The rows of T fall into several groups, which share some directions, and each row is roughly a mix of its group's hidden directions.
T:
array([[ -5, -30, -31,   4,   1,   6,   3,   6, -15,  -4],
       [  3,  19,   4,   3,  14,  -2, -23,  18,  26,  11],
       [ -6,   5,  10, -26,  -4, -14, -23, -11, -23,   1],
       [ 10,   2,  13, -15,  19,  -8,  23,  20, -15,  12],
       [  6,  -9,   4,   6,   5,   2, -39,  18,  -8, -11],
       [-14,  -2, -13,  30, -20,  12,   4,   6,  -2, -18],
       [  9,  -5,   0, -17,   0, -23,   9, -33,  12,   3],
       [  2,  23, -21,   3,  -3,  18,   9,  11,  -6,  26],
       [  6, -18,   5, -15,   5,  21,  24,  11,  -8, -20],
       [-14, -19,  -8,  -1,  18,  28,   1, -14, -18,   0],
       [-17, -13, -17, -15,   7,  -2,  16,  16, -26,   3],
       [  5,   6, -23,   5,  27,  -8,  13, -22, -11,   5],
       [  9,   1,  38,  -1,   5, -16,   9,   1,  13, -13],
       [  2,   4,  -2,  31,  -7,  -6, -28, -19,   4,   3],
       [ -1,   6,  -3, -29,   3,  -6, -32,  -3, -16,   1],
       [-21,  -3, -10,   3, -15,   2,  20, -20, -19,  17],
       [  7,  35,   8,  10, -19,  17,  -3,   2,  -7, -10],
       [ 25,  15,  -5, -23,   3,  12,   7,  -7,  -7,  23],
       [  8,  34,  23,   5, -12,   2, -14,   7,   0,  -7],
       [-23,  -5, -12,   0,  17,   5,   9,  29,  -8,  14],
       [  1,   6, -15, -15, -10,  -6,  -3, -30, -26,   0],
       [ -9,   3, -22,   0,  15,   3,  11,  16,   7,  32],
       [ -3,   1,  29, -11,  17, -13,   0,  12, -25,   4],
       [ 21,   7,  20, -30,  18,   3,   2,  -7,   9,   1],
       [ -5, -20,  12,   7,  12,   4,  -8,  30,  21,   7],
       [  8,  -3,  33,   0,  -5,  -6, -14,   9, -23, -14],
       [-16,   4,  12,  -4, -14, -22,  -6,  20, -16, -21],
       [-23,  16, -14,  19,   6, -17, -17,  -3,  -2, -16],
       [ 17,  17,   9,   6, -29, -19,  -1,  -8,  14, -10],
       [ 13,  21,  10,  -7,  -5, -18, -26,  12,   8, -15],
       [  0,  11,  10,  -8,   7,  -9,  15,   7,  24,  31],
       [-12,  -8, -31,   8, -12,   9,   7,  -9, -25,   1],
       [ 16,  33,  -1, -13,  -6,  16,  -5, -16,  10,  -6],
       [ -4,   5,  42,  -6,   0,  13,  -6,  -1,  12,   3],
       [ 19,  14,  21, -11,   2,  -2, -23,   7,  18,  12],
       [ -3, -12, -13,  16,  -3, -11,  16,  24,  25,   8],
       [ -1, -17,  13,  -1, -11,  13,  10,  12,  26,  23],
       [ -2,   0,  13, -14,   1,  38,   6,   2,  16,   8],
       [-23,  10,  17,  24,  -2,   6, -10, -14, -18,   9],
       [ 14, -12, -33,  -9,  12,   6,  -8,  16,  -4, -15],
       [  7,  -2, -13,  28, -11, -18,  13,  24,  -4,   3],
       [  7,  26,  14,   6, -13, -15,  -9, -18,  21,   3],
       [-19, -28,   3,  -2,  12,   0,  27,   1, -10,   8],
       [  7,  -4, -35, -11,  -9, -22,  -3,  -5,   6,  14],
       [-15,   8,  17,   6,  15,   2, -10,  15,  26, -19],
       [-13,  -7,  25, -22, -10, -20,   8,  -5, -16,   5],
       [-25,   7,  23, -15,   6,   5, -20, -16,   8,  -4],
       [-12,  11,  17,  -5,  34,   3,  -9, -12, -13,   6],
       [ -1, -13,   3,  12,  -5,   4,  16,   8,  34,  19],
       [-21,  22, -19,   9,  -7,   5, -27,   3,  -3,  -3],
       [ 24,  19, -14, -26,   6,   5,   9,   2,   3, -16],
       [-15,  23,   9,  -9,   0, -27,  11,   4,   0,  21],
       [-25,   4,  13,  -9,  -4,   6,  20,  -8, -26,  10],
       [-11, -27,  -2,  21,  -9,   4,   8,  13, -22, -10],
       [ -1,  26, -14,   9, -17,  -2, -24,  -5,  18,   6],
       [  6,  -7, -14,  -8, -24,  16,  22, -10,  19,   8],
       [  1,  -2,  22,  -2, -14,  -2,  30, -19, -12, -12],
       [ -2, -15,   7,  13,   0,  26, -19,  -3,  22,  14],
       [ -6,   9,  20, -25,  11, -12, -14,   1,  24,   4],
       [ 20,  16,  -3, -12,  19,  10,   1,  22,  16, -14],
       [-24,  20,  21, -10,   8, -10,  -1, -15,  17,   3],
       [ -5, -29,  -7,  -3, -11,  21,  22, -14,   0,   4],
       [ 14,  -1,   6,  12,  -2,  26,  17,  16,  24,  -9],
       [ -8,   0,   9,  14, -12,  -7,  10,  20,  31,  15],
       [  6,   0,   2, -11, -15, -19,  30,  24,  -2,   2],
       [  0, -22,  12,  -4,  -4, -12,  11, -15, -28, -16],
       [ 18,  -6,   4,  12, -21, -18, -15,  24,   0, -12],
       [ -1,  -5, -11, -14,  25,  22, -11,  18,  16,   9],
       [  6,   1, -21, -12,   1, -37, -12,   4,  -8,  -1],
       [-22, -18,  -4,   3,  10, -23, -24,  10,  -1,   8],
       [ 16,   3,   8, -14,  18, -13,  -5,  27,   5, -20],
       [ -4,  -9, -10,  -1,  14,  27,  10, -14, -28,  -5],
       [-22,   0, -22,  25, -10,  -1,  12, -20,   1,  -4],
       [ 16,  21, -10,  -3,  -5,  13, -29,   6,  18,   6],
       [-18, -24,  -7,   4,  11,   2,  16,  24, -16,  -1],
       [  0,   3,   3,   2,  -4, -11, -23,  -1, -15, -36],
       [ -9,   4,  -6, -21, -16,  16,  19, -19,   0,  21],
       [  7,  14,  -6, -10, -21, -26,   4,  13,  15, -17],
       [-19, -32,  -9,   4,  13,   7,  -6,  15, -15,  -7],
       [  4,  35,  17,   3, -14, -16,   5,  -4, -15,  -2],
       [  0, -24, -22,   6,  -4, -13,  -2,   5,  -1,  30],
       [ 26,   6, -12,  30,  -5,   8,   6,  -2,   1,  18],
       [  3, -27,   9,   8,  13,  14,  -1,   5, -31,   0],
       [  7, -12,  29, -19,  24, -12,  11,   2,   2,  -1],
       [ 18,  16,  14,  -4, -12, -30,  -2,  17,   4, -10],
       [ 22,  14, -13,  -8,  14, -20,   2,  20,   9, -16],
       [-20, -19,   0,  -5,  10,   8,  -8,   5,  35,   3],
       [ 13,  17,  -2, -15,  -3,  27, -24,  -6,  -3, -14],
       [ -1, -24,  12,   7, -13,   0,  17,  19,  -6,  25],
       [ -4, -29,  -3,  -4,  23,  19,   8,  17,  10,  -6],
       [-29,  -1, -15,  20,  -7, -13,  17,  -6, -14,  -5],
       [-24,  -5,  10,  11,  -2, -27,   2, -13,   0, -22],
       [-19, -13,   0, -10,  25,  13, -16, -23,   3,   2],
       [ 24,   5,  32,  -2, -11,  -7, -14,  -6,  10,   5],
       [  9,  -7,  -3,   0,   7, -27,  20,  25,  17,  -3],
       [ -7,  15,  24,   4,  -4,   3,   7,  -9,  24,  26],
       [ 14,  -9, -22,   9,  10,  18,   1,  -5,  29,  10],
       [ 29,  12, -28,  17,   0,   7,  -1,  -1,   4,  -8],
       [ -5,   8, -26,  20, -18,  12, -15,  13,   3,  12],
       [  8, -10, -20,  15, -10, -14,   8,  29,  -5, -12],
       [ 22,  11,  -5, -18,  -5,  17,  19, -21, -14,  -1],
       [  8,   0,  -1, -26,   3,   9, -15,  21,  24,  11],
       [ 17,  18,   2,   8,   3,  22,  -9, -24,  15,  13],
       [ -7,   9, -17,  24, -18, -17,   3,  -6,  -8, -22],
       [ -6,   8,  31,   6,  -8,  11,  -3, -11,  11,  26],
       [ 12,  22,  -6,   8,  -2,  15, -21, -10,  25, -12],
       [-13, -14,  13,  12,  10,  13,   0, -13,  13,  31],
       [ 15, -33,   2,  -2,   2,   6, -14,   7,  24,  -6],
       [  3,  20,   6,   6, -19,  -7, -16, -20,  26,  -2],
       [ 10,  -7,  -2, -39,  -5, -12,   9,   7,  13,   7],
       [ -8, -22, -25,  18, -10,  -4,  12,  -1,  11,  19],
       [ 18,  12,  21,  -7, -14,  -5, -12,  -2, -30,   2],
       [  5,  12,  -5,  22,  13,   6, -32,  11, -13,   3],
       [-31,   3,   2,   9,   8,   6, -13,  12,  -7,  26],
       [ 12,  11,  11, -22,  17,   6,   2,  16, -10, -25],
       [  7, -36,  -2,   5,  -1, -11,  26,  -3,   3,   7],
       [-13,   1,   5,  20,  19,  -8,  -9,  -7, -30, -14],
       [-30, -19, -15,   7,   4, -12,  14,  13,  11,   7],
       [-19, -18,   2,  -3,   4, -25,   4, -18, -20, -12],
       [-11,  -1,  30,  -3,  -9,  -5,  17,   0,  -3,  28],
       [  9,  15, -13, -18,   2,   4,  14, -30,  16,  -2],
       [ 22,  22,  -8,  11,   7,   2,  15,   5,  26,  -9],
       [ -7, -26,   8,  -1,   5,  16, -21, -12, -15, -19],
       [-22, -27, -13, -13,  16,  -7,  -5,   8,  -2, -16],
       [-27,   1,   6,  24,   1, -23,   5,  18,  -3,   6],
       [ -1,  15,   7, -26,   1,  12, -20, -14,   4, -22],
       [ 13,  17,  -7,  -3, -18,  -2,  -1,  18,  27, -18],
       [ 16, -19, -30,   6,  11,  -2,  20,   6,  -9,   5],
       [-13,   1,   9,  21,  17,   4, -28,  14, -15,  -7],
       [-13,   9, -24,   9,  13,  29,   7,  11,   0,  12],
       [-24, -19,   1,  22,  -4,  -8, -17, -12,  -3, -16],
       [ -4,  10, -31,  -2,  -8,   2,  22,  13,  15,  13],
       [ -7,  -8,  -8,  35,  -8, -13,  -8,  23,   0,  -3],
       [  6,  11, -18, -22,   8, -13,   6,  -5, -15, -27],
       [ -2, -39,   4,  -8,   3,  17,  -2,   8, -14,  -6],
       [  7,  37,   3,  20,  13,  -6,   0,   5,  10,  -6],
       [-18, -16,   3,   5,  10,  13,  22, -21,   1,  20],
       [ 18,  -4,   4, -30, -12,  18,  -6,  -1, -17, -14],
       [ 15,  -4,  -2,  -9, -24, -16,  11,  23,  21,   3]])
In each list below, two rows fit none of the groups, and each other row fits one group, some only roughly. Which are they? Name them in the order they come.
  * k_725: [ 13, -24,  17, -23, -10,  14,  12,  -5,   3, -13]
  * k_519: [  5,  -4,  -5,  13,  -3,   5,  -9,  31, -12,  28]
  * k_912: [ -7,   0,   4, -14,  25, -18,   9,   4,  22,  21]
  * k_792: [ -1, -11,  -3,   4, -28, -10,  25, -14,  18,   3]
  * k_644: [ -7, -19,  13,  17,   6,  11,  -8, -10, -10,  30]
  * k_66: [ 15,   4,   0, -12, -14,   4,  -5, -19, -35,  -1]
  * k_535: [-16, -27,   2,   6, -25, -15,   0,  14,  -6,  11]
  * k_483: [  8,  -2, -27,  -4,  10,  18,  15,   7, -19, -18]
  * k_322: [ -6, -11,  21,  -2, -16,  11, -23,   6, -25,  -6]
  * k_672: [-31,  18,   5,  -4,  -2,   5,   1, -19, -20,  -9]
  * k_969: [-20,   8, -12,   4,   3,  -9,  -4,  11,  30,  22]
  * k_999: [  7,  14,  13,  12,  -6, -18,  25,   2, -14,  22]
  * k_697: [-10, -34,   0,  16, -12,  -4,  -8,   3,  12,  19]

k_535 k_672
  * k_678: [ 15,   0,  -1,  24,  12,  21,  -3,  11,   5, -25]
  * k_813: [ -7, -16, -24,   7,  21,   1, -10,   4,  23, -14]
  * k_550: [ 19, -20,  26, -19,  -6,   8, -12,   3,  -5, -10]
  * k_543: [ 11, -33,   9,   8, -14,   4,   9,  -5, -10, -22]
  * k_202: [20, 20, 19, -4,  7, 20,  6, 21,  4,  8]
  * k_592: [-18,  23,  13,  -3,  15, -16,   4, -24, -10,   6]
  * k_676: [ -2,  31,  19,  -2,  -4,   3,   4,  -4, -27, -11]
  * k_6: [-18,  -5,  -5,  13, -14, -28, -19, -14,   8,  -8]
  * k_796: [-21, -22,  -3,  14, -10,  -2,  10,   3,  10,  28]
  * k_347: [  8,   5,  24, -22,  -1,   6,  -3,  -4, -13,  29]
  * k_371: [-13,   9,  14,  -4,  22,   9,  -4,  12, -29, -15]
  * k_865: [-10,   1,  -7,  13,   1,  -6,  19,  -6,  38,  -6]
  * k_266: [ 11,  17, -19, -29,  -8, -15,  -4,   8,  15,  -5]
  * k_841: [  2, -15,   7,  -9,   3,   2,   6,  -7, -41,  10]
  * k_970: [ 11,  16,  26,  -9,  10,  11,  10,  17, -21,   4]

k_347 k_266
  * k_292: [ 11,   0, -17,  -4, -33,   1,   1, -15,  18,  11]
  * k_385: [ 19,   0,  -1,  10, -11, -32, -18, -11,   5, -13]
  * k_354: [-10, -36,   5,   8,  -8,   9,  -2,  19,  -8,  11]
  * k_173: [-10,   1,  -1,   7,   5,   2,   4, -15, -32, -28]
  * k_475: [  2,  10,   2,  18, -14, -23, -12, -17, -24,   4]
  * k_33: [-13, -25, -20,  20, -11, -13, -10,  10,  -3,  13]
  * k_821: [-2,  2, 12, -4, 23, 29, 13, 24,  1, -2]
  * k_812: [ 23,  12, -24,   3,  -9,  -8,  16, -21,   5,  -9]
  * k_352: [ 14,  11,   5,  12,   1, -32,  20,  -2,  15,  -9]
  * k_58: [ 10,  14, -11,  -6,   5,   9,  39,   7,   6,  -7]

k_292 k_475
  * k_181: [-18,  -4, -11,  -2,   2,  24,  28,  11, -10,  13]
  * k_695: [ 16, -18,  -9,  -8, -14,   4,   3,  34,  -9,  -6]
  * k_500: [  2,   5,  27, -29, -13,   8,  -7, -18,  -6,  -2]
  * k_892: [  4,   2,   9,   0, -17,  15, -32,   7,  -9, -21]
  * k_204: [-13,  13,  -6,  -2, -14, -25, -26,   5,  18,   2]
  * k_123: [ -6, -10,   6,   6,  11, -34,  -8,   1,   4, -25]
  * k_191: [  0,  19,  15,  -1,   8,   8,  25,   4, -29,   1]
  * k_72: [ 29, -15,   8, -28,   5,   4,  -7, -14,  -3,   1]
  * k_674: [  9,  -5,   1,  28, -19,   4,   7, -29,  -2,  -5]
  * k_269: [-11,  18,   6,  17,  10,  26,  -7,  -6, -21, -12]

k_204 k_123
  * k_323: [  6, -25,   0,  10, -15,   2, -27, -21,  -6,  -5]
  * k_820: [18,  1, 19, -3,  1, 26, -5, 27, -2, -9]
  * k_466: [  0,  -5,  -3,  18, -25,   7,  -9, -16,  27,  11]
  * k_296: [  9, -22, -27,   7, -11, -24, -12,  -4,  -5,   1]
  * k_722: [-26,   7,  13,  11,  16,  -6,   0, -10,  23,  16]
  * k_893: [ -2, -18,  -6,  18,   4,  27, -15, -18, -16,   1]
  * k_995: [-31, -11, -12,  -7,  16, -24,  -4,  -3,  -2,  10]
  * k_728: [ 13,  16,  20, -10,   0,   6, -20,   9, -27,  -6]
  * k_56: [-19,  -6,   4,  -9,  21, -10, -16, -17, -23,  12]
  * k_765: [-27,  -9,  -9,  14,  18,  -7, -22,  -2,   8, -13]
  * k_242: [-13,  14,  16,  21, -13,  -2, -10,   3, -14, -26]
  * k_557: [ -7, -10,  -3,   0, -16,   2,  12,  10,   5,  39]

k_56 k_557
  * k_425: [-6,  5, 23,  1, 21, 18, -9, 23, 15, -2]
  * k_105: [  8,  30,  -4, -20,  10,  15,   9,   0, -17,  12]
  * k_526: [-10,   9,  -3,   2, -14,  -1,  12, -13,  21,  33]
  * k_226: [ -3,  26, -14,   0,  -9, -31, -12,  -8,  -8,  -6]
  * k_413: [ 19, -11,  -1, -28,  19,   9,  -4,   0,  20,  11]
  * k_734: [-20, -23, -15,  -3,   2, -12,  11,  22, -13,  11]
  * k_928: [-16,   9,   6,  33,   7,   2,   7,  14,  11,  17]
  * k_375: [ 27,  -3, -21, -12, -10,  21,  -5,   8,  12, -11]
  * k_803: [-12, -13,   1, -22, -12,   9,  -8,  -4,  17,  29]
  * k_584: [-24,   5,  18,   7, -10,  10, -13, -20, -20, -10]
  * k_946: [-20,  36,   5,  -6,  12, -11, -12,   1,  -2,   7]
  * k_778: [  0,  -9, -17, -29,  14,   0,  -3,  -1, -10, -26]
  * k_840: [ -1,  -9,  23,   1,  25,   5,  -1, -14, -28,   0]
  * k_110: [  5,  40,   2,   4,   7,  -9,   7, -20,  -4,   0]

k_226 k_584
  * k_819: [ -7,  -1, -11, -20,  17,   3,  -7,  26,  16, -19]
  * k_443: [-14, -22, -11, -12,  14,  21, -23,  11,  -2,   0]
  * k_469: [  5,  -3,   5,  12,   7,  11,   9,   8, -25, -33]
  * k_353: [ -7,  10,   2,   2,   2,   8,  37, -14, -11, -17]
  * k_983: [-13,  -7, -19,  17,  -1,  13,   0, -21,  27,   5]
  * k_798: [  1,  11,  31,   8, -22,  -4,   1,   6, -22,  10]
  * k_833: [ 15,   9,   3, -24,   5,  15, -27,   2, -18,   1]
  * k_283: [  6,  10,  -6,   1, -18,   3,   8, -32,  11, -22]
  * k_966: [ -9, -17,   8,  -9,  18,  16,  26, -11,  -7,  17]
  * k_477: [  6, -11,  -8,   1,   9,  37,   2,   0, -13, -19]
  * k_818: [-10,  18,  -7, -19,   4, -21,   6,   2,  19, -23]
  * k_53: [ 21,  -9,  14, -20, -12,  23,   1,  -4, -19,   7]

k_819 k_983
  * k_489: [ 19, -11,  27, -10,   6,  11,  12,   6, -21, -10]
  * k_84: [ 13,   3,  22,  -3,  13,  24, -11,  24,  -6,  -5]
  * k_32: [ 26,  -9,   6,  -5, -22,  12, -21, -11,   3, -13]
  * k_561: [ -2,  23,  -4, -21, -11,  -8,  12,  25, -16,  -2]
  * k_888: [ -2, -12,   4,  20,   2, -19, -26,  -7, -17, -16]
  * k_848: [  3,   8,  17,   9,  -4, -36, -19,  -1,   7,   4]
  * k_737: [-22,  12, -20,   6,  10,  -9,  15,  -2,  24,  13]
  * k_401: [  7,  11, -12,  16,  11,  -1,   7,  -6,  34,  16]
  * k_917: [  7, -39, -10,  14, -14,   0,  11,  -5,   6,  -3]
  * k_898: [-10, -14,  28,  -2,  22, -10,   8,   5,   2,  22]
  * k_607: [-32, -11,   7,   4,  23,  -7, -20,  -3,  -3,  -7]
  * k_94: [ -5,  -1,  -1,  25, -17, -24, -14, -20,   0,   9]
  * k_497: [  7,  -3, -38,  -4,  -8,  -1,   4, -10,   5, -22]
  * k_307: [  6, -21,  19,  -9, -20,   3,  17, -22,   9,   1]
  * k_346: [ -9,  19,  -4,  15,   4, -32,  14,   6, -13,  -9]

k_561 k_497
  * k_314: [ 16,  -5,   3,  10,  22,   1, -14,  33,  -7,  -3]
  * k_795: [  6,   3, -27,   0,  -2,  -3,   2,  30, -15, -17]
  * k_75: [ 16, -29,   3,  18, -25,   9,  -1,   3,   6,  -8]
  * k_195: [-21, -16, -27,  17, -12,  -6,  -1,  -4,  18,  -1]
  * k_131: [ 13, -27,  -4, -25,  -1,  11, -16,   9,  14,  -5]
  * k_559: [ 15,  -7, -15,  16, -16,  22,  -9,  17,  16,  10]
  * k_609: [  7,  19,  16,  -8, -26, -25,  -4,   5,   1,  11]
  * k_263: [ 17,  -8,   9,  -9, -25,  18,  -2, -20,  18,   2]
  * k_699: [ 28, -24,  -1,   0,  -2,  13,  11,   6,  21,   7]
  * k_810: [-24,   8,  12,  -2,  27,  -2,  -5,  25,   6,   5]

k_314 k_609
  * k_749: [ -4,  15,   8,  -5,  15,   4,   6, -29,  20,  19]
  * k_360: [ 11, -15,  13,  -7,  -1,  15,   6, -13,   7, -34]
  * k_16: [ -4,   9,  18,  -4, -14, -23, -16, -13,  15,  21]
  * k_184: [-17,   6,  -7, -12,  10,  10,  -5, -24,  -7, -28]
  * k_740: [ 26, -27,   4,  -8,   1,  19,  16,  -8,  -2,  -7]
  * k_613: [  5, -19, -19,  24, -25,   8,  11,  -6,  -4,  -4]
  * k_956: [-12,  -2,   5, -24,   4, -22,   8,  -4,  19,  23]
  * k_596: [  1, -31,  -3,   0, -17,   2,  23,  17,   2,  10]
  * k_659: [ -7, -13,  10,  18,   1, -20, -33,   1,  -7,   2]
  * k_414: [-17,   6, -11,   5,  -1, -20,   6,  16,  28,  16]
  * k_989: [-10,   3,   7,  31,  20,  19, -14,  -8,  -4,   7]

k_956 k_989
  * k_669: [-10,   7,   4,   2,  22,   8,  13,  28,  20,  12]
  * k_151: [  1,   2, -24,  -5,  11,  -8,  -7,   7,  17, -31]
  * k_802: [-17,   9,   8, -32,   0,   1,  15, -19,  -2,  12]
  * k_717: [ -6, -11,   4,  15, -10,   2,  30,   0, -18, -23]
  * k_232: [ -7,  -3,  19, -18,  -6,  25, -23, -10,  10, -10]
  * k_341: [ 14,  26,   6,   4,  16,  24,   0,   4,  14, -16]
  * k_406: [ 11,  13,  -7, -10,  11,   6,   6,  23,  31,   9]
  * k_936: [-35,   7,   8,  -3,  15,   5,  13,  19,   2,   8]
  * k_761: [  6, -21, -21,  -9,  -3,  21, -27,   2,   3,   8]
  * k_47: [ 10, -14, -15, -26,   0,  26,   5,   5,  -6, -15]
  * k_334: [ 18, -12,   1, -28,  -1,  15,  25,  10,  -5,  -1]

k_802 k_936
